Each row has a name. Each question is about the rows just above it.

[-0.08, -3.07, -0.04, +3.44, +3.93, +1.49, +1.56, +2.67, +4.39, +3.53, +2.21] : k_836
[-4.30, -8.98, +0.76, +2.56, +3.98, -1.10, -5.54, +3.70, +2.40, +3.11, -3.40] : k_63
[+1.63, +1.09, -1.97, -2.15, -2.61, -5.88, -9.14, +0.83, -2.69, -1.77, -8.20] : k_69
[+4.30, +3.64, -0.71, +2.92, +3.70, +0.51, +2.48, -0.05, +4.36, +3.22, +1.28] : k_474
Count the entries of [-0.08, -3.07, -0.04, +3.44, +3.93, +1.49, +1.56, +2.67, +4.39, +3.53, +2.21]: : 11
Count the entries of [-4.30, -8.98, +0.76, +2.56, +3.98, -1.10, -5.54, +3.70, +2.40, +3.11, -3.40]: : 11
Count the entries of [+1.63, +1.09, -1.97, -2.15, -2.61, -5.88, -9.14, +0.83, -2.69, -1.77, -8.20]: : 11
How many entries does [+1.63, +1.09, -1.97] have? : 3

[-4.83, -7.62, +1.14, +7.38, +6.64] = k_215
[-5.72, -3.68, -7.03, -6.91, +0.10] = k_666
[+4.18, +2.94, -2.95, -7.54, +0.41] = k_470
[+5.40, -1.23, +3.33, -5.96, -5.38] = k_768
[-4.27, +4.24, -7.58, -8.12, -0.88] = k_830
[+5.12, -7.94, -0.90, +3.80, +1.79] = k_342
Count the entries of [+5.40, -1.23, +3.33, -5.96, -5.38]: : 5
How many entries does [-5.72, -3.68, -7.03, -6.91] have? : 4

[+1.10, +4.51, -5.88, -0.84, +4.54, -4.51, +2.02, +5.02, +4.04]  k_521
[+3.16, -2.70, -2.50, -2.12, -2.27, +0.54, +3.59, -0.54, -2.38]  k_882
[-1.90, +4.15, +3.48, +4.14, -0.97, -2.17, +0.38, +2.22, -4.37]  k_417
[-6.69, +0.03, -1.79, -2.85, -2.25, +0.27, +0.91, -3.28, +2.15]  k_924
[+2.05, -0.78, -2.18, -0.72, +2.35, +5.15, +4.87, +0.83, +2.12]  k_38
Number of entries in [-6.69, +0.03, -1.79, -2.85, -2.25, +0.27, +0.91, -3.28, +2.15]: : 9
How many entries does [+1.10, +4.51, -5.88, -0.84, +4.54, -4.51] have? : 6
Count the entries of [-6.69, +0.03, -1.79, -2.85, -2.25]: : 5
How many entries does [-1.90, +4.15, +3.48, +4.14, -0.97, -2.17, +0.38] have? : 7

[-0.22, +5.40, -1.73, +0.59, +0.07, -4.27, -4.59, -3.49, +0.52, +3.35, -0.70, +0.42, +0.27, -2.41, +2.63, +7.23, +1.37, +0.02, -2.18, +3.70, +6.04, +1.53, -2.28, +5.74, -1.68, +0.59, -1.94, +0.01, -0.14, +3.13, -1.60, -1.91, +0.24, +4.20, +2.56, +0.64, -0.65, -1.54, +0.64, +1.31, +1.21, -0.72, -5.07, -0.44, -1.86, -0.81, -2.73, +0.30, +0.59, -1.80, +0.64, +0.41, +1.59, -1.75, -0.32, +1.95, +0.54, +3.52, +2.65, +0.29, +0.97, +0.01, +1.24] : k_755
[-0.22, +5.40, -1.73, +0.59, +0.07, -4.27, -4.59, -3.49, +0.52, +3.35, -0.70, +0.42, +0.27, -2.41, +2.63, +7.23, +1.37, +0.02, -2.18, +3.70, +6.04, +1.53, -2.28, +5.74, -1.68, +0.59, -1.94, +0.01, -0.14, +3.13, -1.60, -1.91, +0.24, +4.20, +2.56, +0.64, -0.65, -1.54, +0.64, +1.31, +1.21, -0.72, -5.07, -0.44, -1.86, -0.81, -2.73, +0.30, +0.59, -1.80, +0.14, -0.09, -0.36, -0.97, +1.11, +2.41, -0.79, -1.47, -1.62, +3.23, +2.97, -1.51, +2.15] : k_980
[-0.22, +5.40, -1.73, +0.59, +0.07, -4.27, -4.59, -3.49, +0.52, +3.35, -0.70, +0.42, +0.27, -2.41, +2.63, +7.23, +1.37, +0.02, -2.18, +3.70, +6.04, +1.53, -2.28, +5.74, -1.68, +0.59, -1.94, +0.01, -0.14, +3.13, -1.60, -1.91, +0.24, +4.20, +2.56, +0.64, -0.65, -1.54, +0.64, +1.31, +1.21, -0.72, -5.07, -0.44, -1.86, -0.81, -2.73, +0.30, +0.59, -1.80, +0.14, -0.09, -0.36, -0.97, +1.11, +2.41, -0.79, -1.47, -1.66, +2.44, +3.51, -0.99, +0.21] : k_533
[-0.22, +5.40, -1.73, +0.59, +0.07, -4.27, -4.59, -3.49, +0.52, +3.35, -0.70, +0.42, +0.27, -2.41, +2.63, +7.23, +1.37, +0.02, -2.18, +3.70, +6.04, -0.60, -2.28, +5.74, -1.68, +0.59, +0.25, +0.01, -0.14, +3.13, -1.60, -1.91, +0.24, +4.20, +2.56, +0.64, -0.65, -1.54, +0.64, +1.31, +1.21, +1.33, -5.07, -0.44, -1.86, -0.81, -2.73, +0.30, +0.59, -1.80, +0.64, +0.41, +1.59, -1.75, -0.32, +1.95, +0.54, +3.52, +2.65, -0.15, +0.97, +0.82, +1.24] : k_588
[+0.73, +2.14, +0.80, +0.12, +0.50, -1.29, -2.33, -1.15, -0.94, +0.97, +1.07, +0.89, -0.12, -1.20, +0.78, +2.48, -0.47, -0.97, -1.41, +3.35, +2.57, -0.52, -1.80, +1.34, -0.59, -1.84, -0.91, -0.50, +0.74, +1.67, +0.12, -1.11, +0.16, +1.66, -0.12, -1.31, +0.08, +0.35, -0.94, -0.67, +0.03, -0.99, -3.34, +0.68, +1.67, -0.30, -0.26, +0.98, -0.20, -1.23, +0.29, -1.15, -0.20, +0.50, +1.17, +0.30, -0.67, +1.23, +0.24, +0.27, +1.24, +0.28, -1.27] : k_656
Number of entries in [-0.22, +5.40, -1.73, +0.59, +0.07, -4.27, -4.59, -3.49, +0.52, +3.35, -0.70, +0.42, +0.27, -2.41, +2.63, +7.23, +1.37, +0.02, -2.18, +3.70, +6.04, +1.53, -2.28, +5.74, -1.68, +0.59, -1.94, +0.01, -0.14, +3.13, -1.60, -1.91, +0.24, +4.20, +2.56, +0.64, -0.65, -1.54, +0.64, +1.31, +1.21, -0.72, -5.07, -0.44, -1.86, -0.81, -2.73, +0.30, +0.59, -1.80, +0.64, +0.41, +1.59, -1.75, -0.32, +1.95]: : 56
How many entries does [-0.22, +5.40, -1.73, +0.59, +0.07, -4.27, -4.59, -3.49, +0.52, +3.35, -0.70, +0.42, +0.27, -2.41, +2.63, +7.23, +1.37, +0.02, -2.18, +3.70, +6.04, +1.53, -2.28, +5.74, -1.68, +0.59, -1.94, +0.01, -0.14, +3.13, -1.60, -1.91, +0.24, +4.20, +2.56, +0.64, -0.65, -1.54, +0.64, +1.31, +1.21, -0.72, -5.07, -0.44, -1.86, -0.81, -2.73, +0.30, +0.59] have? : 49
Count the entries of [-0.22, +5.40, -1.73, +0.59, +0.07, -4.27, -4.59, -3.49, +0.52, +3.35, -0.70, +0.42, +0.27, -2.41, +2.63, +7.23, +1.37, +0.02, -2.18, +3.70, +6.04, +1.53, -2.28, +5.74, -1.68, +0.59, -1.94, +0.01, -0.14, +3.13, -1.60, -1.91, +0.24, +4.20, +2.56, +0.64, -0.65, -1.54, +0.64, +1.31, +1.21, -0.72, -5.07, -0.44, -1.86, -0.81, -2.73, +0.30, +0.59, -1.80, +0.64, +0.41, +1.59, -1.75, -0.32, +1.95, +0.54, +3.52, +2.65, +0.29, +0.97]: : 61
Count the entries of [-0.22, +5.40, -1.73, +0.59, +0.07, -4.27, -4.59, -3.49, +0.52, +3.35, -0.70, +0.42, +0.27, -2.41]: : 14
Count the entries of [+0.73, +2.14, +0.80, +0.12, +0.50, -1.29, -2.33, -1.15, -0.94, +0.97, +1.07, +0.89, -0.12, -1.20, +0.78, +2.48, -0.47, -0.97, -1.41, +3.35, +2.57, -0.52, -1.80, +1.34, -0.59, -1.84, -0.91, -0.50, +0.74, +1.67, +0.12, -1.11, +0.16, +1.66, -0.12]: : 35

[+1.61, -1.12, +1.91, +8.72, -4.87, -1.83, +1.91]  k_914
[-0.76, -3.71, +1.22, +3.14, +0.19, -4.11, -0.14]  k_660
[-3.27, -2.61, -2.32, -1.02, +2.52, -3.76, -3.01]  k_222
[+2.90, +2.25, -0.45, +1.37, -1.89, +1.77, +3.42]  k_248
[-0.62, +1.72, +1.02, -3.19, +1.84, +2.28, -1.12]  k_566
Count the entries of [+1.61, -1.12, +1.91, +8.72, -4.87]: : 5
How many entries does [-0.62, +1.72, +1.02, -3.19, +1.84] have? : 5
Count the entries of [-0.62, +1.72, +1.02, -3.19, +1.84, +2.28]: : 6
How many entries does [-0.76, -3.71] have? : 2
How many entries does [+2.90, +2.25, -0.45] have? : 3
Count the entries of [+2.90, +2.25, -0.45, +1.37, -1.89, +1.77, +3.42]: : 7
Count the entries of [+2.90, +2.25, -0.45, +1.37]: : 4

[+5.81, +4.29, -3.05, -0.87] -> k_272
[-5.49, -2.04, -8.49, -1.89] -> k_195
[-7.35, -7.71, +5.07, +1.89] -> k_854
[-2.91, -2.32, +4.46, +4.45] -> k_434
[-3.31, -1.53, -2.26, -0.18] -> k_597
[-8.20, -2.76, -8.79, -3.48] -> k_40
How many entries does [-5.49, -2.04, -8.49] have? : 3
Number of entries in [-3.31, -1.53]: : 2
How many entries does [-5.49, -2.04] have? : 2
How many entries does [+5.81, +4.29, -3.05] have? : 3
Count the entries of [-2.91, -2.32, +4.46]: : 3
Count the entries of [-8.20, -2.76, -8.79, -3.48]: : 4

[+2.04, +8.12, +0.60, -1.98] = k_234
[+3.53, -0.59, -3.09, +4.08] = k_92
[+2.62, +2.25, -2.71, +1.19] = k_636
[-1.73, +7.73, -1.79, +1.14] = k_61
[-1.72, -3.09, +3.02, +7.09] = k_464
[-2.06, -0.72, +3.60, -0.63] = k_668
[-2.66, +8.12, +0.60, -1.98] = k_460
[-1.67, +1.34, -2.03, +0.77] = k_990
[-1.51, -4.91, +2.10, +0.01] = k_136
Number of entries in [+3.53, -0.59]: : 2
How many entries does [-1.73] have? : 1
Number of entries in [+2.04, +8.12, +0.60, -1.98]: : 4
How many entries does [-2.06, -0.72, +3.60] have? : 3
Count the entries of [+3.53, -0.59, -3.09]: : 3
Number of entries in [-2.66, +8.12, +0.60]: : 3
Count the entries of [-2.06, -0.72, +3.60, -0.63]: : 4

[+4.95, +0.74, -3.22, -1.45, +6.03, +2.48, +1.53, -1.56]  k_79
[+2.54, +1.80, +3.31, -5.33, +3.13, +4.09, +2.77, -0.59]  k_756
[+5.55, -1.72, +7.62, -3.45, +3.94, +7.04, +0.24, -0.32]  k_172
[-4.66, +0.05, +2.24, +4.32, -5.87, -3.88, +0.54, +4.06]  k_782
[+5.55, -1.72, +7.62, -3.45, +3.94, +7.04, -3.66, -1.02]  k_451
[+4.30, +1.87, -0.88, -1.57, +5.17, +2.79, +3.18, +0.34]  k_821
How many entries does [-4.66, +0.05, +2.24, +4.32, -5.87, -3.88, +0.54] have? : 7
Number of entries in [+5.55, -1.72, +7.62, -3.45, +3.94]: : 5
Count the entries of [+2.54, +1.80, +3.31, -5.33]: : 4
Number of entries in [+4.30, +1.87, -0.88, -1.57, +5.17]: : 5
How many entries does [+4.30, +1.87, -0.88, -1.57, +5.17, +2.79, +3.18, +0.34] have? : 8
Number of entries in [-4.66, +0.05, +2.24]: : 3

[-0.23, +0.01, -0.56, +0.70, +1.04, -0.42] = k_137
[+7.07, +4.13, -5.24, -3.93, -1.70, +1.63] = k_891
[+3.53, -2.48, -0.64, -1.23, -1.79, -3.98] = k_900
[+4.65, +0.76, -2.32, -1.65, -0.63, -1.53] = k_118
[+1.27, +1.50, -0.32, -1.04, -1.35, +1.44] = k_199
[-3.58, -2.30, +6.69, +2.77, -0.49, -1.62] = k_318
[-2.22, -0.36, +3.58, +3.20, +1.31, -1.44] = k_929
[+3.45, +1.99, -2.90, -1.41, -0.50, +0.35] = k_486
[-2.07, +1.16, +1.43, -0.34, -1.36, +3.16] = k_21
How many entries does [+3.53, -2.48, -0.64, -1.23, -1.79, -3.98] have? : 6
Number of entries in [-3.58]: : 1
How many entries does [+3.45, +1.99, -2.90, -1.41, -0.50, +0.35] have? : 6
Number of entries in [-0.23, +0.01, -0.56, +0.70, +1.04, -0.42]: : 6
Number of entries in [-2.22, -0.36, +3.58, +3.20, +1.31, -1.44]: : 6

[+4.18, -3.40, +0.66, +2.55] = k_238
[-4.71, -1.75, +5.18, -2.43] = k_335
[+1.06, +7.78, -5.26, +1.52] = k_219
[+1.06, +7.78, -2.89, +1.52] = k_928
Number of entries in [+1.06, +7.78, -2.89]: : 3
Number of entries in [-4.71, -1.75]: : 2
Number of entries in [+1.06]: : 1
Count the entries of [-4.71, -1.75, +5.18]: : 3

[-4.42, +0.90, +1.03, -3.31] = k_268
[+0.70, -8.78, -2.57, +6.63] = k_400
[+3.07, +4.67, +1.38, -6.01] = k_176
[-3.21, +4.08, +1.41, -1.85] = k_180
[-2.12, -6.13, -1.70, +6.36] = k_277
[-7.85, +0.85, +1.97, -0.59] = k_71
[+3.41, +4.79, +1.02, -6.07] = k_938
[+3.41, +4.79, +1.06, -3.25] = k_45
[-3.21, +4.08, +0.62, -1.85] = k_170
[-5.35, -4.00, -0.79, +5.29] = k_290
[+0.47, -0.82, -0.57, +2.03] = k_758
Number of entries in [-2.12, -6.13, -1.70]: : 3
How many entries does [-7.85, +0.85, +1.97, -0.59] have? : 4

[-7.68, +7.44, -4.07, +4.02] -> k_740
[-1.22, +7.22, -7.53, +2.76] -> k_494
[-5.53, -0.74, +3.55, +1.02] -> k_43
[+3.91, -2.29, -1.64, -1.75] -> k_164
[+4.88, +0.32, -4.19, -0.98] -> k_298
[-0.23, -5.22, +5.19, -1.90] -> k_731
[-7.03, +3.98, +0.99, +2.86] -> k_375
[+0.80, -2.25, -0.63, -0.73] -> k_571
[-3.64, +3.11, +0.74, +1.77] -> k_182
Number of entries in [+0.80, -2.25, -0.63, -0.73]: : 4
How many entries does [+3.91] have? : 1
How many entries does [+4.88, +0.32, -4.19, -0.98] have? : 4
Number of entries in [-1.22, +7.22, -7.53, +2.76]: : 4
Count the entries of [-7.03]: : 1
How many entries does [-1.22, +7.22] have? : 2
Number of entries in [-3.64, +3.11, +0.74]: : 3

[+6.71, -0.07, -0.98, +5.52, +8.09, +5.14, +0.76] -> k_730
[-0.42, +0.74, +1.72, +1.69, -1.59, -0.94, -1.48] -> k_126
[-7.38, +2.55, +2.32, -4.70, -8.57, -5.23, +3.15] -> k_426
How many entries does [+6.71, -0.07] have? : 2
How many entries does [-7.38, +2.55, +2.32, -4.70, -8.57, -5.23, +3.15] have? : 7
Number of entries in [-0.42, +0.74, +1.72, +1.69, -1.59]: : 5
Number of entries in [-0.42, +0.74]: : 2
Number of entries in [-7.38, +2.55, +2.32]: : 3
Count the entries of [+6.71, -0.07, -0.98, +5.52, +8.09, +5.14, +0.76]: : 7

[-5.59, +1.42, -4.92, +4.73, -2.09, +2.24, -7.09, +0.13, +4.12, +6.04, -4.01, +0.58, +0.68, +4.92]  k_901
[-0.21, +4.57, -0.68, +0.36, -1.10, +3.15, +3.02, -2.59, -1.65, +1.44, -1.02, -6.54, +3.73, +2.04]  k_39
[+5.36, -3.30, +4.52, -1.17, +2.45, -3.50, +5.50, +0.86, -0.10, -2.14, +4.85, +2.27, -2.76, -1.11]  k_999
[-4.30, +3.37, -4.01, +2.85, -2.24, +3.43, -5.62, -0.25, +1.56, +4.21, -4.53, -2.00, +3.11, +3.15]  k_321
[-0.22, -4.17, -0.44, +4.37, +0.68, -2.97, -6.36, +3.70, +5.36, +4.26, -0.18, +6.05, -2.82, +3.50]  k_622
[-0.81, -1.71, -1.08, +3.77, -0.09, -1.11, -5.79, +2.61, +3.87, +4.09, -1.35, +3.02, -0.59, +3.36]  k_475
Count the entries of [-5.59, +1.42, -4.92, +4.73, -2.09, +2.24, -7.09, +0.13, +4.12, +6.04, -4.01, +0.58, +0.68, +4.92]: : 14
Number of entries in [-0.81]: : 1
Number of entries in [-0.21, +4.57, -0.68, +0.36, -1.10, +3.15, +3.02, -2.59, -1.65, +1.44]: : 10
Number of entries in [-0.81, -1.71, -1.08, +3.77, -0.09, -1.11, -5.79, +2.61, +3.87, +4.09]: : 10
How many entries does [-5.59, +1.42, -4.92] have? : 3

[+2.05, +1.65, +2.26, +0.43] -> k_522
[+5.29, +0.29, -0.04, +0.47] -> k_383
[+9.07, +6.07, +3.33, +6.55] -> k_932
[-1.05, -2.06, +0.99, +4.96] -> k_662
[+3.85, -1.03, +2.81, -2.61] -> k_124
[-0.36, -1.03, -1.65, -0.31] -> k_789
[-0.63, -0.30, -1.64, +0.76] -> k_407
[-1.52, -0.52, +0.65, -0.81] -> k_579
[+3.85, -1.03, -1.34, +0.15] -> k_356
Count the entries of [-0.36, -1.03, -1.65]: : 3
Count the entries of [-0.63, -0.30]: : 2
Count the entries of [-0.63, -0.30, -1.64]: : 3
How many entries does [-0.36, -1.03, -1.65, -0.31] have? : 4
Number of entries in [+9.07, +6.07, +3.33, +6.55]: : 4
Count the entries of [+5.29, +0.29, -0.04]: : 3
How many entries does [-1.05, -2.06] have? : 2

